Each named turn below is shown by a few rows before and after it. Which turns, in which order, take the first row of each later pair to the second? The first pair is answered.
vem:
[  55,  132,  248, -249, -213,  210,  -23,  139] -> [ 243,  186,  154, -221, -200,  268,  -31,   86]
[ -99, -432,   32,  204,  -99, -176,  149, -114] -> [-277, -280,   58,   22, -215, -245,  278,   58]
[-83, -23, -11,  68,  55,  22, -51,  65] -> [-59,  16, -40,  27,  44,  26, -20,  78]
Daru:
[-362, -339,  266,  -68,    1, -121,   79, -187] -> [-393,  -73,  319, -252,   56,  -21,   48, -194]
[  85,  -68,   83,   29, -168, -116,   87,  115] -> [114, 186,  99, -96,  42,  71, -35,   3]
[  90,   -1,  389, -243, -350,   -1,  114,  285] -> [ 326,   57,  343, -106,  185,  286, -224, -184]
[ 267, -225,  -66,  423,  128,  -59,  -82,   94] -> [   4,  196,   85,  -23, -194,  -94,  161,  468]
Gom:
[ 262,  120, -115,    8, -296,  -22,   96,  255] -> [-304,  245,   69, -182,  149,   80,  -66,  112]
[ 565,   -1, -231,   87, -285,   -1,  185,   90] -> [-462,  218,  132, -345,    7,  -39,  188,  249]
[  67,  239, -128, -181,  -27,   23,  -17,   61] -> [  69,  232, -136, -150,   77,   72,  -59,    5]
[-115,    5,  387, -167, -303,  -56,   47,  241] -> [ -31,    0,  353,  -11,  258,  156, -278, -215]
Pofom:
[ 117, -188,  159,  147, -116,  130,    4,   51] -> [-158, -239,  135,  130,    6,  104,    3,   42]
[  79,  -62,  364,   -9,  164, -120,  -87, -334] -> [ 248, -238,  206,  139,  -98, -272,   74, -220]
[-250,   21,   33,  -35,  327,  -15,  -44, -122] -> [412,  77,  54,  37,  -1,  72, -50, -80]
[-438,  499,   20, -405,   89,   80,  111,  234] -> [ 307,  478,  -25, -301, -335,  118,  175,  295]

(two turns a pair)
[ 102,  -48,  207,  -47, -503, -160,  108,  335] -> [ 473,  375,   62,  -89,    5,  243, -182,  -94] -> vem Daru
[  15, -312,   32,  144, -299, -154,   84,  110] -> [ 335,  -38,  265,   20, -196,  134, -124,  -31] -> Pofom Pofom
[-212, -262,  265,   23,  163,   45, -181, -137] -> [ -24, -180,  391, -124, -247,   -4,  -45,  133] -> Pofom Gom
[ -45,    6, -161,  139,  196,   -1,   44, -109] -> [ -51,   45, -210,   81,  -22,  -72,  196,   70] -> Daru vem
[ 111,  115, -350,   -7,  185,    9,  107, -168] -> [-185,  173, -278, -145,  203,  -18,  128,  -80] -> Gom Gom
[-117,   22, -330,   -4, -310,  118,  360,   87] -> [ 264,  197, -164,  -48,  -69,  427,   79, -184] -> Gom Pofom
[ 123,  184,  222, -200, -242,   99,   -6,  125] -> [-234,  176,  244, -259,  -58,   87,  -26,   84] -> Pofom Pofom
[  19, -268,   24,  207,  -28, -147,   30,  -41] -> [  73,   32,   66,   61,  240,   69, -146, -215] -> Daru Daru
[ 299,  142, -188,  -35,  -78,  137,   27,   70] -> [-115,   -9,   75, -143, -231,  -29,   86,  267] -> vem Gom
[ -33,  183,  -41, -139,   12,  -59,   89,   61] -> [  84,   30,  -50,    1,  197,   -7,  -68, -134] -> Gom vem
[ 374,  544,  -24, -181,   -4,  205,   19,   22] -> [ 205,   20, -497,  206, -149, -173,  315,  113] -> Pofom vem
[-177, -220,   98,  175,   80,   -9,   42,   -8] -> [ 148,  -53,   47,  155,  164,  140,  -50, -149] -> Daru Gom
[ 156,   86, -103,  -34,   15,   44,  -44,  -15] -> [  17, -126,  -82,   91,   30,  -65,  -37,  -12] -> vem Pofom
[ 391,   76, -202,  100,   47,  172,  -89, -137] -> [  16, -365,  -57,  265,   93,  -22, -123, -141] -> vem Pofom
[ -76,  142, -392,  -37,   50,  -95,  241,   17] -> [  26,  132, -394,   14,  101,  -60,  179,  -29] -> Gom Gom
[-422, -136, -160,  -58,   90, -314,  228,  131] -> [-289, -253, -205,  128,  358, -236,   57, -130] -> Daru Daru
[ 147, -238, -153,  247,   -7,  -42,    1,  -24] -> [-153,   26, -157,  -42, -142,  -83,  188,  217] -> Gom vem
[ -42,   60, -121,   32, -107,  193,  225,   70] -> [ 22, 142, -41, -25, -40, 251, 166,  26] -> Pofom Pofom
[  32, -221, -298,  235,   84,  -24,  -66, -203] -> [-126, -346, -131,  185,  -96, -130,   -6,  -45] -> vem Gom
[ -69,  221,  -25, -150,  105,  180,  -93, -192] -> [ -98,   64,   59,  -29,  156,  167, -165, -249] -> vem vem
[ 210,   26,  110,   59, -196,  -13,   68,  122] -> [ -65,  264,  124, -122,   62,   77,   24,   63] -> Gom vem
[  90,  293, -344,    2,   24,  -63,  -87, -170] -> [-151,  357, -245,  -92,   55,  -87,  -94, -104] -> Gom Gom
[ 223,  199,  334, -198, -134,   85,  109,  194] -> [ 253, -205,  247,   67, -255,  -93,  157,  189] -> Daru Daru
[ 114, -295,   37,  367,  284,   30, -282, -361] -> [-145, -314,  109,  145, -435, -290,  164,  253] -> Pofom Gom
[152,  84, -40,  16, 202, -78,  40, 138] -> [ -20,   39,  -30,   33,  288, -101,   39,  118] -> Daru Pofom
[-384,  137,   16, -168,  146,  153,  -58,  -41] -> [-472, -133,  -42,   23,   59,   16,  -15,   -1] -> Daru vem
[ 221, -278,  -78,  113, -215, -130,   89,   59] -> [ 114, -260,  -42,  157,  210,    6, -127, -227] -> Gom Gom
[  53,  196,  151, -179,   81,  131,  -82,  -45] -> [ -91, -207,  132,   19, -169, -133,   68,  106] -> Daru Gom
[ 334,  -88, -305,  163, -182,  -12,  139,  134] -> [ 384,   76, -267,  122,   72,  194,  -22,  -49] -> Daru Daru
[-130,  -99,   82,  -58,   24, -101,  133,  217] -> [ 144,  -68,  103,  -42, -100,  -26,  114,  222] -> Pofom Pofom
[-84, -94, 146, -99, -23,  28, 251, 118] -> [ -87,   54,   46, -140,   42,   87,  258,   90] -> vem Pofom
[ 259,  152, -462,  161,  208,   29,   89,  -98] -> [ 250, -103, -427,  267,  -14, -135,  185,   53] -> Daru vem
[ 233, -119,  220,   33, -158,   21,  -99,   64] -> [ 169,   52,  314,  -91,  -56,   75, -161,   31] -> vem Daru
[-103,  -60,  -14,  -17,  205,    9,  -64, -221] -> [ -61, -202, -121,   89,    8, -148,   85, -133] -> Pofom Pofom
[ 151, -109,  435,  -46, -124,   46, -160,  -32] -> [ 117,  123,  346, -210, -195,   48,  -62,  133] -> vem vem
[ 530, -162,   45,   51, -224,   83, -165,  -61] -> [-441, -208, -205,  -84, -109, -241,  142,  184] -> Pofom vem
[-332, -239,  256,  -46,  349,   17,  -89, -195] -> [  84, -527,  220,  158, -118, -134,    8,  -11] -> Gom vem
[ 299, -236,  246,   42, -153,   23, -181, -104] -> [ -50, -243,  428,  -80,  -49,   20, -208,  -50] -> vem Gom
[-323, -127,  172,   83,  213, -145,  -89,  -20] -> [-300,  -48,  223,   12,  243,  -87,  -99,  -14] -> Daru Daru
[ 103,  255, -369,  -77, -237,  -97,  343,  228] -> [ 237,  508, -159, -236,  -69,  158,  154,   83] -> Pofom Pofom
[-161,  -85, -238,  102, -150, -168,  159,  177] -> [  51,  279, -205,  -18,  233,  162,  -68,  -94] -> Daru vem
[ 260, -141,  -56,  311, -220,   23,   -2,  -73] -> [-330, -178,  234,  151, -107,  -61,    0,   38] -> vem Gom
[ 305,  352, -283,  -98,   52,  137,   66,   -9] -> [ -57,  308, -247, -225, -114,  -29,  257,  195] -> Gom Pofom
[-319,  -18, -150,   -8,   68, -106,  149,   59] -> [ 162,  161,  117,  -30,  191,  188, -149, -168] -> Pofom vem
[ 195,  181, -131,  -84, -190,  -82,  256,   50] -> [  34,  251,  -39, -204, -140,  -77,  275,   92] -> Daru Gom
[ 199, -219,  161,  -27, -228,    8,  -96,  -49] -> [-108,   76,  157, -307, -184,   21,   -3,   82] -> Gom vem
[  92,   24,  -21, -153,   -6,  -61,  110,  242] -> [ 147, -185,  -76,   36,   23, -119,   60,  154] -> Daru Daru
[-155, -188,  297,  -24, -126, -242,  230,  261] -> [ 227,  254,   83,  -52,  409,  153,  -34, -170] -> vem Daru
[  24,   36, -150,   95,  162,   98, -119, -173] -> [-261,  -55,   52,   30,  112,   20, -122,  -74] -> vem vem
[ 161, -155,  153,  130,  -74,  -41, -113,   36] -> [ -65, -119,  257,   38,   60,   -2, -163,   10] -> vem Gom
[ -83, -105,  242,  -89,   47,   64, -241, -104] -> [-182, -314,   36,   46,  -84, -119, -100,    1] -> Gom Pofom
[ 104, -266,  -84,  157,   82,  -73,  -23, -109] -> [ -84,  -72,  -95,  -78, -164, -158,  158,  173] -> Gom vem
[-264, -139,    6,  -50, -236, -153,  105,  113] -> [ -44,  249,  143, -266,   -5,  145, -118,  -55] -> Pofom vem
[ 205,  -35, -363,  181, -110,  -76,   77,  -39] -> [ -97, -341,  -62,  250, -110, -169,    7,  -29] -> vem vem
[ 357,   66,  113,   41, -214,  104, -122,   32] -> [-131,  186,  241,  -90,  156,  170, -236,  -83] -> Pofom Pofom
[ 106,    1,   23,  101,   69,  176,  -29, -151] -> [-201,  -99,  -29,   55,  -73,  -21,  127,   49] -> Pofom Gom
[-208,   97,  213,  -91, -171,   78,   85,  297] -> [  97,   19,  176,  166,  222,  281, -199, -115] -> Pofom Daru
[-476, -183,   39,  -25,  540,  123,   23, -129] -> [ 189,  184, -103, -253, -352,   43,  409,  392] -> Gom Daru
[   1,  214, -211, -119, -359, -108,  128,  137] -> [ 103,  396,  -64, -236, -221,   80,    2,   33] -> Pofom Pofom
[-379, -136,  177,   93,  184,    1, -174, -209] -> [-361,  363,  -39, -217,    7,   43,   73,   24] -> vem vem
[  91,  210, -487,  -17,  118,  -69,  100, -152] -> [-113, -307, -177,  254,  219, -144,  -84, -281] -> vem vem
[ -16, -147,  -83,  298,  -35,  -76,   -6, -133] -> [-261,  230,  125,  -65,  -46,    4,    7,   29] -> vem Daru
[  11,  132,   50,  -24, -189,   66,  133,  118] -> [  30,  -88, -140,  195,  -80,    6,  125,   -5] -> Daru Pofom
[ 250,  -28,   16,  114, -314, -242,  152,   70] -> [ -51,   73, -143,    1, -217, -306,  298,  118] -> Daru Pofom
[ 130,  573, -152, -312,  187,  183,  -93,  -92] -> [ 573,  134, -181,   74,   63,  160, -178, -241] -> Gom vem
[ 151,  -81,  174,  186,  231,   90, -142, -252] -> [ -76, -326,  172,  214,  -73, -161,   26,  -10] -> Pofom vem
[-334,  225,   48,  -83,   92,  121,   13,    2] -> [ 126,  -45, -137,  192, -308,  -26,  152,  100] -> Gom Daru
[ 132,  184, -416,   71,  292,   23,   12, -137] -> [ 104, -144, -253,  103, -261, -222,  236,  226] -> vem Gom
[-110,   41, -304,  115,   14,  -15,  101,  -36] -> [ 135,  159, -209,   13, -148,   58,  117,   46] -> Pofom Gom
[-163,  140,  149,  125,  -21,  253,   26,  234] -> [ 26,  -3, -18, 336,  98, 243, -25,  52] -> vem Daru
[ -60,  237,   24, -216,  183,   19, -194,   -4] -> [  67, -157,   11,   84,  224,  -70, -278, -129] -> Daru Pofom
[ 203,  364, -244,   59,  164,  196,  -71, -238] -> [ 129,  -19,  -43,   90, -500, -122,  190,  221] -> vem Gom
[  91,  270,  388, -292,  -17,  194, -217,  -64] -> [-557,    6,  214, -192,   82, -107,  -38,   54] -> Pofom Pofom
[-275, -394,   96,   74, -106, -160,    3,   24] -> [ 345, -146,  233,   -5, -200,  101, -155,  -33] -> Pofom Gom
[-239,  -16,  466, -220, -306,  -59,   43,  252] -> [ -64, -513,  333,  237, -178, -138,  -79,    7] -> Daru Daru
[-326,   30,  -47,  139,  144,   69,  -51,   33] -> [  78,   51, -255,  252,   77,  119,  -72,  -66] -> vem Gom
[ -24,  178, -269,  -63,   34,  197,  109,  -81] -> [ -54, -128, -249,   54, -204,   29,  210,   40] -> vem Daru
[ 305,  128,  -49,   48,  193,   45, -130,  -94] -> [-207,  128,   35, -153,    6, -164,   90,  229] -> Gom Pofom
[-305,   17,   52,  134,   36,  189, -145, -170] -> [-117, -158,  -46,  292,  -86,  103, -124, -166] -> Daru Gom
[-162, -161,  219,   96,  215,   30, -191, -107] -> [  13, -290,  135,  194,  155,    0, -194, -131] -> Daru Gom
[  51,   99,  494, -187, -183,  125,  -84,  195] -> [ -62, -134,  558,    3,   23,   93, -214,   39] -> Daru vem
[ 199,  -64,   79,  107,   44,   54, -112, -147] -> [-200,  -13,  203,  -54,   95,    9,  -88,  -48] -> Daru Gom
[ 280,  158,   76, -251,  -33,  -27,    1,  181] -> [ -85,  159,  109, -316,  195,  -54,  -35,  113] -> Pofom Pofom
[ -60,  -66,  297,   -1, -196,  150,   21,  203] -> [ 186,  156,   74,  -32, -185,  233,   81,  177] -> vem vem
[-524, -383,  112,  156,   81, -207,  -25,   73] -> [  71, -267,  122,  281,  365,  101, -329, -302] -> Gom Pofom
[ 293,  191,  -12,  -15,  199,  290, -113, -284] -> [-418,   75,  -44, -157, -128, -104,  255,  177] -> Gom Pofom
